In the data rows, zero lies at 4.5, halfway between 4 and 5.
Here are some numbered points:
[6 6 4 3 3 5 5 6 8 3 3 4 6 4 7 3 5 6 5 4 6 8 4 6 5 4 6 5 4 4 5 5] 0
[5 4 5 5 5 5 3 4 7 6 6 3 6 6 7 4 4 6 1 3 5 6 4 4 3 2 4 4 3 5 3 5] 1
[4 5 4 3 3 5 5 5 5 5 4 5 5 4 4 4 4 4 7 4 4 4 5 5 5 6 3 5 5 5 4 5] 2
[6 4 4 7 5 6 6 4 4 7 5 4 4 4 4 5 3 2 3 4 5 2 4 3 4 3 4 5 3 6 5 5] 3
[5 4 5 6 4 5 2 4 6 5 6 3 6 6 7 4 4 5 2 4 5 5 4 4 3 3 3 4 3 4 3 5] 4
[5 5 4 6 6 5 5 4 4 6 5 5 4 4 4 4 3 3 4 4 5 3 4 4 4 3 4 4 4 6 5 5] 5
[3 5 5 4 6 3 5 5 2 3 5 5 4 5 4 8 5 4 4 5 4 4 6 5 4 6 6 5 5 5 7 3] 6
[4 3 6 3 8 6 0 7 8 5 5 4 4 6 4 1 5 9 2 6 4 8 3 5 7 3 4 3 2 7 4 5] 7
[3 2 3 5 5 4 4 7 0 6 3 7 1 3 0 5 1 3 5 5 0 0 7 4 4 6 4 3 7 2 5 5] 8
[5 6 4 2 4 5 5 5 9 1 3 4 8 5 8 2 6 6 6 4 5 9 5 6 5 5 5 5 5 3 6 4] 9
[6 4 4 6 4 4 4 4 6 4 6 3 5 4 5 3 4 3 3 5 4 5 3 3 6 5 6 4 5 2 5 4] 10
[3 5 4 4 7 3 4 6 2 4 5 5 3 5 5 7 4 5 4 4 4 5 6 6 5 6 5 4 4 5 6 3] 11
[4 6 7 2 2 4 7 5 7 2 3 5 8 5 5 3 6 2 7 1 6 9 5 8 5 5 3 7 6 3 4 6] 12
[2 9 5 3 2 3 6 8 0 3 2 8 2 3 5 0 6 8 9 7 7 5 3 9 7 6 5 1 7 4 5 5] 13
[4 7 9 6 8 5 8 1 4 6 6 6 4 3 3 5 2 0 4 7 5 3 5 4 7 3 6 9 7 5 9 4] 14
[5 5 4 3 4 4 5 5 8 3 4 4 6 5 7 3 6 6 5 3 6 9 5 6 4 5 5 4 4 3 4 4] 15
[5 6 3 0 2 6 4 5 6 4 3 5 7 4 4 5 3 6 8 5 3 3 7 5 4 9 2 5 5 5 4 5] 16
[6 5 3 7 5 3 4 3 7 4 6 2 5 4 6 4 5 4 3 6 6 6 3 3 5 5 6 5 5 2 5 3] 17
[3 4 6 6 6 2 5 2 1 4 6 3 5 6 6 6 6 5 3 4 4 6 5 5 4 4 7 4 6 2 5 2] 18
[6 3 4 8 5 3 3 3 8 4 7 2 6 4 6 3 3 4 1 5 4 6 3 2 5 4 6 5 5 1 4 4] 19
Which two points above are nearest to each new point by angle? Their numbers follow each, nearest first.
[5 5 3 2 3 6 3 5 6 5 4 5 6 4 4 5 4 5 7 5 3 4 6 4 5 8 2 5 5 4 4 5] 16 2
[3 2 3 5 6 5 5 6 0 6 4 7 2 3 0 4 2 3 5 4 1 1 7 4 4 6 5 4 7 2 5 6] 8 6
[5 4 5 4 6 6 2 5 6 5 4 4 4 5 4 3 5 7 3 6 4 5 3 4 5 3 4 3 4 6 4 5] 7 1
[4 5 5 4 5 4 5 4 4 4 4 5 4 4 4 5 5 4 5 5 5 5 5 5 4 5 5 5 5 5 6 4] 6 14
[2 2 3 1 3 4 1 4 7 2 3 4 4 5 5 2 9 7 6 3 4 9 4 5 2 6 1 1 4 2 1 8] 15 9
[5 2 6 3 6 5 0 8 7 5 4 4 4 6 5 1 6 9 2 7 4 8 2 5 7 3 4 2 2 7 3 5] 7 1
[4 5 6 3 1 4 6 4 7 3 2 4 8 5 4 3 7 2 8 2 5 7 5 7 4 6 3 6 6 1 3 6] 12 9
[5 3 5 4 5 6 2 5 6 6 4 4 4 5 5 3 4 8 3 6 4 5 3 4 5 4 4 3 3 6 3 5] 7 1
[3 2 4 6 6 5 3 5 0 6 4 7 2 4 0 3 2 4 5 6 0 0 6 3 4 5 3 4 6 3 5 5] 8 5
[5 6 3 5 3 5 5 7 3 7 3 7 3 1 3 1 5 4 7 3 5 3 3 5 6 3 6 3 5 6 4 6] 13 5
[4 5 6 3 2 4 6 4 6 3 3 5 7 5 5 4 6 3 6 2 5 7 5 6 5 5 4 6 6 3 3 5] 12 9
[5 5 2 4 2 5 7 4 5 5 3 5 5 3 4 4 6 2 8 2 5 4 6 4 4 7 5 5 6 2 4 6] 2 12
